In the data rows, the value 128 means zero.
Here are some points:
[141  72  93 126 191  63 147  96]
[126 175 146 101 135 168 146 163]
[131  97 127 102 148 101 106 102]
[117 102 121 155 126  72 128 118]
[ 99 158 143  75 160 168  98 125]
[143 101 136  78  94  56  56  74]
[109 110 135 148  58 119  89  95]
[155 149 115  67 156 122 153 154]
[125 146 122 176 245 225 224 193]
[107 107 135 189 169 165 197 159]
[123  81 123 157 189 164 202 134]
[178 116  79 147 150  49 135 125]
[130 143 137 108 112 108 103 122]
[148 215 123  61 127 101  78 147]
[125 120 115 167 139 107 159 115]
22 more points follow, each with its number after it:
[ 99  99 127 137 190 156 179 154] 0
[110  98 136 187  93 142 141 112] 1
[116 176 122  57 149 106  81 143] 2
[157 164 121  66 107  94 101 130] 3
[182 110  87 115 179  33 133 125] 4
[176  77  92 202 123  63 143 120] 5
[133  78 100 172 184 106 179 130] 6
[122 122 110 157 115 106 138 109] 7
[ 42 104 139 125 114 178 111  89] 8
[ 92 185 138 111 152 174 101 155] 9
[175 125 118  96 141  92 122 123] 10
[104  73 134 182  93 133 178 127] 11
[167   0 123 150  91  43  91  55] 12
[113 148 149  71  74  98  64 111] 13
[169 140  89 207  95  75 139 156] 14
[134 149 131  51 160  76 104 124] 15
[ 86 127 146 133  89 148 100 110] 16
[133  96 130  57 168  88  82  91] 17
[111  24 100 220 103 112 151  93] 18
[147  88 117 128 211 103 144 123] 19
[116 193 139  94 145 178 106 148] 20
[126  40 110 147 170  99 132 103] 21
Which three of these numbered points are nearest to each point below, ignoring the 3 directions in which the first points spread most? Their numbers follow each, nearest first.
[120 155 120 133 230 181 212 166] > 16 6 13
[ 73  96 128  85 143 171  94  98] > 8 17 21
[177 174 130 135 102 127 135 171] > 5 14 1
[132  47 122  78 160  83 124  91] > 17 21 0
[128 166 140 149  53 129 101 137] > 5 1 7
[110 180 154 168  58 177 121 154] > 5 1 14
[120 107 113  97 156 137  97 108] > 21 19 17
[132 133 123 161 118 150 165 146] > 1 3 7
[124  78 126 149 101 145 123  95] > 18 10 12
[148 138 115  53 153 104  83 117] > 21 19 0
[ 94 180 135 138 114 159 109 148] > 7 9 20
[113  92 127 127  45  79  84  86] > 3 11 1
